In the rows, zero is written as 128.
The rows of R fall into a few groups, which share some directions, and each row is roughly a mix of its group's hidden directions.
R, 137 rows:
[[116 118 160 185 110 128 125 102 132 143]
 [116 163 145 185 125 130 142 144 129 108]
 [102  89  91 149 140 121  90 128 120 120]
 [110 160 114 131 127 139 163 162 123  87]
 [151 105 123 125 148 114 174  95 107 107]
 [ 94 125  83 118 133 167 139 111 104 129]
 [125 157  92 114 124 127 154 114 174 146]
 [ 96 137 133 147 131 121 153 158 177 146]
 [102 185 153 104 136 117 117 112 139 128]
 [106 152 142 113  87 118 116 163 151 153]
 [169 140 170 107 128 141 132 147 105 152]
 [ 84  94  91 120 119 134 130 158 142 132]
 [117 141  80 111 124 160 137 149 129  91]
 [ 82 100 124 101 116  98 110 156 130 128]
 [160 142 126 114 120 131  97 107  75 120]
 [133 124 160 180 107 135 121 155 154 134]
 [147 138 105 126  80 129 129 159 152  97]
 [ 99 139 126 107  83 102 126 122  96 154]
 [153 152 111 141 121 157 177 128 132 157]
 [109  98  91 115 135 117 154 106  88 129]
 [170 134 136 134 174 154 127 116 144 103]
 [101 136  81 103 127 159 149 147 113 112]
 [124  94 110 145 106 145  84 118 128 162]
 [ 91 108 153 121 131 121 140 166 168 127]
 [101 121 175 120 147 101 159 116 132 151]
 [140 103 106  77  95 125 141 127 143 109]
 [ 90 119 137 128 148 145 142  83  93 139]
 [145 136 128 167 112 177 122 147 155 136]
 [126 113 118 178 148 152 154 139 162 121]
 [151 129 169 127 132 126 165  98  99 106]
 [115 103 106 178 123 159 128 143 155 121]
 [137 134 159 166 140 106 147  84 117 142]
 [126 143 177 146  93 102 111 146 132 143]
 [122 151 137 123 139 105 171 177 133 113]
 [122  74 140 140 133 138 149 148 167 134]
 [166 136 135  79 136 129 161 130 149 112]
 [123  99 109 156 155 108 138 144 149 171]
 [123  87 158 168 131 142 106 155 113 127]
 [158 153 115 140 114 148 109 104 101  87]
 [157 149 124 160 121 140  88 150 151 103]
 [159 117 154 118 152 117  81 145 143 150]
 [ 93  91 157  88 116 123 131 122 111 112]
 [136 151 147 156 107 105 115 123  99 173]
 [ 91 103 152 159 117 152 111 145 121  98]
 [127 141 167  92  95 122 148 109 141 154]
 [104 124 114 104 141 135  88 147 168 103]
 [102  91 131 119 119 165 119 137 164 101]
 [111 132 150 138 159 114 129 168 121 173]
 [177 106  89 122 148 119 153 131 112 129]
 [ 81 121 131 124 172 153 136 137 108 149]
 [ 96  90 115  90 122 136 109 122 158 111]
 [113  67 120 160 120 134 126 149 134 142]
 [140 159 115 102  84 121 141 123  88 120]
 [ 98  80 132 108 118 118 108 154  98 132]
 [156  84 119 125 135 151 154 128 170 130]
 [136 100 169 137 153 122 111 165 151 113]
 [144 134 107 163 107 135 122 143 164 170]
 [135  98 158 122 127 128 152 165 168 147]
 [154 119 131 142 109 111 114 108  85 169]
 [ 97  86 100 133 117 143 107 117 161 142]
 [121 127 124  79 143 105 167 156 115 140]
 [ 84 116 150 134 146 158 145 103 124  97]
 [134 163 135 169 146 144 115 137  94 100]
 [136 112 103 149 136 156 112 155 107  82]
 [142 169 146 183 113 114 124 134 123 119]
 [171 107 118 160 113 138 136 100  98 113]
 [124  79 133 103  87 137 139 144 138 148]
 [110 125 118  94 110 122 124 150 165 172]
 [132 124 152  78 135 118 124 129 102  85]
 [110 138 141 129  81 112 154 119  94 155]
 [158 182 145 118 133 145 120 159 126 112]
 [155 124 131 181 141 164 130 127 151 115]
 [ 84  91 135 138 137 119 152 144 164 125]
 [122 151 135  71 144  93 112 118 131 118]
 [140 143 146 131 171  89 159 153 135 135]
 [136 111 149 111 155 105 179 132 132 155]
 [129 110 100 107 116 166  85 123 156 124]
 [ 90  79  98 147 131 132 119 143 137 113]
 [117 102 178 135 142 114 137 150 166 124]
 [ 99 132 102 135  87 173 119 134 122 111]
 [127 151 135 144 168 109 159 169 142 114]
 [153 148 114  88 104 135  86 113 113 141]
 [144 178  99 115 132 154 134 105 154 126]
 [134 171 133 121  82 155 108 133 150 132]
 [140 128 160  72 129 111 149 149 139 115]
 [143 173 149  91 108 112 133 120 111 153]
 [146 122 156  76 115  96 132 126 103 140]
 [164 110 171 126 126  96 111 112 155 126]
 [105 130 112  89 114 119  88 100 102 116]
 [ 99 180 147 119 138 129 121 150 160 139]
 [146 144 114 171 125 140 178 117 141 142]
 [123  72 127 140 159 122 121 120 101 103]
 [123 148 131 187 146 133 127 129  93 111]
 [167 163 124 128 132 141 155  90 105 139]
 [146 145 117 105 106 136  78 111  96 137]
 [111 131  86  87 145 141 145 149 158 129]
 [122  89 130  95  93 140 116 116 102 100]
 [141 124 146 152 116  95 143 124  98 176]
 [102 139 129  91 119 124  74 140 146 115]
 [126  65 103 113 144 116 141 143 119 135]
 [118 132  87 134 117 179 101 123 145 118]
 [140 128 167 168 159 126  94 112 140 130]
 [145 127 108 146 168 151  85 141 152 121]
 [120 132 108 184 118 144  97 120 115 153]
 [122 118 112 180 120 147 106  94 123 104]
 [152  88 109 172 105 131 123 107 119 139]
 [ 99  84 148 117 112 109  95 130 104 142]
 [ 96 125 125 126 163 143 132 102  89 161]
 [143  80 106 143 113 137 115 114  95 100]
 [134  72 111 127  86 140 114 122 116 127]
 [136 112 158 104 140 110 177 149 153 122]
 [162 153 111 109 110 141  88 107 100 138]
 [102 107  88 103 121 158 148 147 147 107]
 [114 160 156 168 127 118 157 152 132 104]
 [130 167 129 143 140 128 138 154 169 165]
 [ 94 153 184 139 118 140 123 120 127 107]
 [121  95 104 107 174 106 145 152 127 137]
 [147 153 118 142 176 109 132 103 102 104]
 [ 94 169 128 178 137 122 125 141 116 125]
 [151  93 114  81 106 138 150 149 121 127]
 [112 119 153 100 119 122 105 181 149 139]
 [ 92 126 119 123 156 143 136 113  89 167]
 [143 117  82 134 153 130 147  92 147 104]
 [117 117 118 106 136 122 130 185 136 167]
 [152 137 178 128 136 124 126 168 157 136]
 [129  88 154 104 130 105 167 141 151 138]
 [144 110  97 152 125 175 148 113 100 137]
 [115 112 116 151 115 134 123 161 168 170]
 [118  76 155 136 133 127 109 170 123 124]
 [108  94 124 143 121 144 143 137 179 100]
 [144 107 118 112  74 138  90 121 134 141]
 [112 146 161  98 111  97 104 157 147 137]
 [178 120 105 123  82 142 131 113 123 138]
 [155 143 119 162 146 134 102 152 162 101]
 [132 140 114  88 156 104 169 152 120 120]
 [157 119 158 182 148 126 144 123 141 115]
 [154 121  88  77 113 137 117 127 130 108]]
Each list below has two rows that fit no group; the rest each fit one group, if only roughly. Name those rows in the order they come.
  * Z650: [141 105 126  74 131  94 153 117 127 142]
  * Z279: [103 109 123 175 143 125 138  97 149 158]
  * Z848: [129 165 145 130 109 119  99 162 128 169]
  * Z431: [121 103 130 134 166 123 164 172 143 141]
  * Z102: [160 143 153 142 168 115 103 100 129 105]
  * Z174: [117  99 114 131 175 127 142 165 114 104]
  * Z529: [146 171 117 156 140 135 111 146 170 116]
  * Z6: [147 168 100 106 176 115 139 130 128 124]
  * Z43: [152 112 170 107 135 102  89 119 126 148]
  * Z304: [112 104 123 155 134 157 141  98 149  85]
  * Z876: [129 125  78 159 115 114 156 103 139 149]
  * Z667: [101 133 118 118 151 145 135 141 181 159]
  * Z534: [135 138 112 137 132 116 185 122 169 143]
  * Z855: [125 108 141 146 147 151 142 151  97  80]
  * Z903: [111 152 108 151 112 169 122 134 116  85]
  Z529 Z667
  * Z518: [122  88  97 140  86 131 116 117 118  98]
  * Z197: [118 124  66 132 158 134 148 137 143 141]
  * Z657: [140 169 122 141 120 166 124  87 110 115]
  * Z168: [134 128  98 118 156 114 178  97 112 128]
  * Z420: [ 98 162 105 141 114 119 125 125 155 172]
  * Z490: [167 145 136 104 136 112 113 141 150  82]
  * Z737: [143 162 111  74 148 147 115 110 131 130]
  * Z887: [134 101 165 148 133 108 141 176 140 141]
  * Z318: [153 143 125 141 145 182 100 120 146 109]
  * Z178: [140 107 164 161 138 106 106 106 103 104]
  Z518 Z657
  * Z449: [121 118  85 165 145 131 158 121 162 132]
  * Z620: [ 87 115 166 139 136 107 133 144 101  98]
  * Z525: [142  75  88 124 126 130 117 128 100 113]
  * Z710: [142 155 116 140 105 104 138  92  90 152]
  * Z858: [145 139 186 124 129 128  86 128 115 134]
  * Z782: [143 137 157 168  98 144  96 113 105 127]
  * Z311: [101 132 117 172 139 148 128 139  90  98]
  * Z570: [120 134 130 131 110 155 109  71 107 105]
  * Z550: [ 77 133 145 146 144 114 111 138 103  96]
  * Z700: [146  98 116 168 108 144 162  99 140 123]
  * Z823: [142 156  94  98 112 119 115  85 112 143]
  * Z99: [114 130  81 147 116 139 100  90 130 151]
  * Z944: [ 87 133 165 160 129 124 168 138 127 130]
  * Z214: [164 164 112  89 135 121 108 126 100 114]
  Z311 Z700
  * Z486: [121  97 115 152 135  85 144 129  91 151]
  * Z242: [119 131 105 174 112 134 161 132 166 141]
  * Z792: [152 135 146 139 178 102 130 116 156 102]
  * Z152: [128  92 165  97  91 110 138 124 144 133]
  * Z257: [117 141 117  88 142  85 127 127 101 159]
  * Z920: [127  99  95 111  99 164 116 117 152 104]
  * Z111: [155 170 165 122 140 110 109 126 155 111]
  * Z414: [139  80 129 100 144 108 137 109 149 161]
  * Z338: [121 102 104  89 117 126 166  97 129 109]
  * Z389: [177 109 127 117 115 139 161 126  93 110]
  Z486 Z257
  * Z95: [124  81 115 162 167 118 139 143 114 134]
  * Z69: [149 121 125  93 155  88 143 140 123 164]
  * Z448: [ 76 141 131 121 163 122 152 144 139 153]
  * Z123: [172 138 112 123 164 122 152 114  99 106]
  * Z131: [135 129 144 109  75 166 119 151 138 124]
  * Z376: [117  59 110 127 116 117 122 122 121 143]
  * Z196: [122 147 165 155  97 139 162 111 111 148]
  * Z777: [157 106 149 153 140 124 147 120  77 114]
  * Z193: [164 143 131 144 140 159 148 149 172 134]
  * Z415: [101 139 123  79 151 134 150 159 104 123]
  Z448 Z196
  * Z618: [ 95 123 110 146 142 137 158  78 116 115]
  * Z888: [148 112 134 163 122 130  99 116  75 132]
  * Z877: [124 169 107 153 100 159 160 114 123 130]
  * Z651: [139 114 122 142 141 159  88  94 109  98]
  * Z587: [ 96 105 116 177 147 128 134 109 110 103]
  * Z857: [112  85 128 102 161 127 115 164 143 112]
  * Z795: [117 133 160 159 152 139 137 168 128  93]
  * Z973: [ 96 162 164 152 118 108 118 129 143 157]
  * Z654: [155 163 162 143  95 130 121 114 105 151]
  * Z983: [127  69 128 145 150 148 127 160 127 120]
  * Z231: [101  95 130 128 148 103 170 110 124 100]
  * Z935: [152 102 140 110  77 117 113  99 144 120]
  * Z109: [110  93 111 113 103 137 148 151  96 161]
  * Z577: [ 85 105 174 136 105 133 137 140 119 147]
  * Z825: [125 144 152 136 121  96 127 120  67 133]
  Z877 Z973
  * Z743: [116 118 104 100 168 122 118 139  97  92]
  * Z543: [165 141 154 129 129 131 149 103  81 146]
  * Z810: [ 98 122 142 190 135 125 114 114 143 138]
  * Z601: [146 144 133 173 159 111 136  89 114 121]
  * Z527: [140 184 106 138 134 121 142 154  99 117]
  * Z416: [ 97  89 141 105 114 112 131 129 149 169]
  * Z827: [125 148 126 173 151 114 145 114  84 113]
  * Z547: [151 159 133 168 131 107 150  92 120 110]
  * Z794: [143 156 147 132 148  97  94 130 170 133]
  * Z622: [102 138 167 135 152  84 105 124 107 129]
  * Z629: [109  81 141  84 128 145 129 121 151 115]
  * Z194: [167 135 100  86  97 144 122 126 114 112]
  * Z341: [126 132 128 140 161 111 176 109 138  89]
  * Z962: [130 114 154 161 146 126  96 137 164  96]
  * Z809: [124 170 100 128 129 145  90 149 136  97]
  Z794 Z622
  * Z513: [ 75 142  99 110  96 111 118 124 137 131]
  * Z850: [142 131 164 162 146 114 171 152 117 126]
  * Z132: [150 142 124 147 140  95 142  86 132 167]
  * Z755: [110 142 147 121  75 138 113 107  96 142]
  * Z723: [175 163 113 137 115 137 136 125 140 167]
  * Z324: [140 139 109  86 167 139 140 144 165 128]
  * Z410: [119 115 160 156 165 123 112 146 144 167]
  * Z496: [125 112 134 102 129 120 169 145 180 127]
  * Z421: [116 154 149  88  84 148 114 141 142 122]
  * Z58: [131  86  93  98 117 127 126  89 140 136]
  * Z539: [146 140 157 139 137 119 108  94 163 165]
  * Z256: [133 129 107 128 109 110 158 149 176 159]
  * Z142: [ 86 136 105 107 106 127  95 144 161 119]
  Z539 Z256
  * Z432: [119 175 124 147 169 119 156 123 151 124]
  * Z894: [161 126  93  95 108 142 133 103 153 150]
  * Z670: [131 159 132 159  79 139 133 143 140 158]
  * Z122: [136 168  93 175 136 144 135 109 127 133]
  * Z261: [109  93  99 142 162 102 116 139 140 159]
  * Z911: [ 90  83 150 117 111 133 156 111 148 125]
  * Z536: [ 93 169 110 124 125 160 143 134 128  93]
  * Z647: [126 179 136 148 157 105 122 122 151 153]
  * Z483: [119 126 137 144 102 114 118 178 127 172]
  * Z246: [157 169 132 122  99 154 142 111 101 150]
  Z432 Z536
  * Z244: [126 111 182 137 128  84 111 137 114 123]
  * Z360: [130  80 106 151 140 139 168 145 118 142]
  * Z532: [133 181 115 136 175 122 128 144 139 121]
  * Z269: [140 130 157 185 128 122 114 101 151 126]
  * Z974: [125 163 165 148 130 133 118 178 138 134]
  * Z234: [106 153 148 101 150  99 145 126 154 163]
  * Z202: [ 83 153 104 167 133 116 122 106 113 135]
  * Z13: [120 149 156 114 136 128 153 177 163 127]
  * Z934: [ 78 118 105 129 128 114 107  91 106 114]
  * Z319: [173 135 111 150 141 174 118 126 129 106]
  * Z8: [167 137 112 152 136 115 169 100 127 152]
  * Z646: [122 140 138  87  93 132 136 105  84 130]
  * Z709: [132 185 131 121 110 154 148 125 155 109]
  * Z879: [115 116  94  92 103 119  86 142 120 111]
  Z709 Z879
  * Z969: [ 91 131 100 185 138 127 130 115 135 139]
  * Z861: [104 164 159 155 109 117 107 137 120  95]
  * Z323: [117  81 151 132 159 108 113 149 138 101]
  * Z110: [135 172 147 131 138  90 124  95 148 110]
  * Z119: [118 137 141  92 128 146  85 145 126  86]
  * Z489: [127 134 120 100 123 119 169 140 180 142]
  * Z59: [148 137 111 156 137 112 173  89 113 140]
  * Z494: [ 98 113 118 124 141 157  93 135 133  80]
  * Z690: [114  85 140 153 108 146 111 120 102  94]
  * Z990: [112 100 119 175 148 115 137 131 164 107]
  * Z19: [155 149 148  86 152 112 100 132 100 129]
  * Z71: [114 109 114 179 121 118 173 132 140 130]
  * Z16: [135 130 169  88 122 103 117 143  91 119]
  * Z18: [110 134 143 159 130 117 150 138 186 140]
  Z861 Z18
  * Z586: [145 148 118 162 156 107 119 120 116 177]
  * Z574: [134  93  94 141  96 140 127 105  99 103]
  * Z56: [ 94 125 107 130  91 145 173 137 121 109]
  * Z773: [119 121 123 128  87 170 111 156 110 156]
  * Z45: [118 171 120 112 120  92 127  99  97 146]
  * Z374: [157 130 138 135 155  96 134 170 163 129]
  * Z445: [108 112 149 122 145 138 151 156 162  86]
  * Z154: [132 121 179 156  96 113 120 148 149 115]
  * Z866: [126 154 119 146 126 124  84 153 157 163]
  * Z184: [158 166  86 115 125 134 112 147  99 127]
  * Z447: [150 100 118 145 122 143 150 134 176 159]
  * Z806: [153 112 150 182 143 149 146 149 120 126]
  * Z614: [147 156 157 167 105 105 124 157 146 123]
  * Z576: [125 166 143 145 109 130  96 157  92 145]
  Z574 Z866
  * Z493: [106  85  98 154 113 145 152 139 106 142]
  * Z953: [116 124  87 103  91 167 121 130 110 126]
  * Z507: [133 131  88 167 148 155 144 122 105 155]
  * Z898: [121 147 164 158 151 120 149 160 111  99]
  * Z453: [123 110 156 104 101 144  86 121 100 150]
  * Z137: [ 87  83 144 133 123 144 114 124 143  95]
  * Z933: [110 176 124 106  98 100 133 111 135 151]
  * Z821: [167 118 132  78 127  95 138 110 128 137]
  * Z106: [114 176 142 103 118 152 118 161 146 112]
  * Z406: [117 160 112  65 129 127 114 117 134 130]
  Z507 Z137
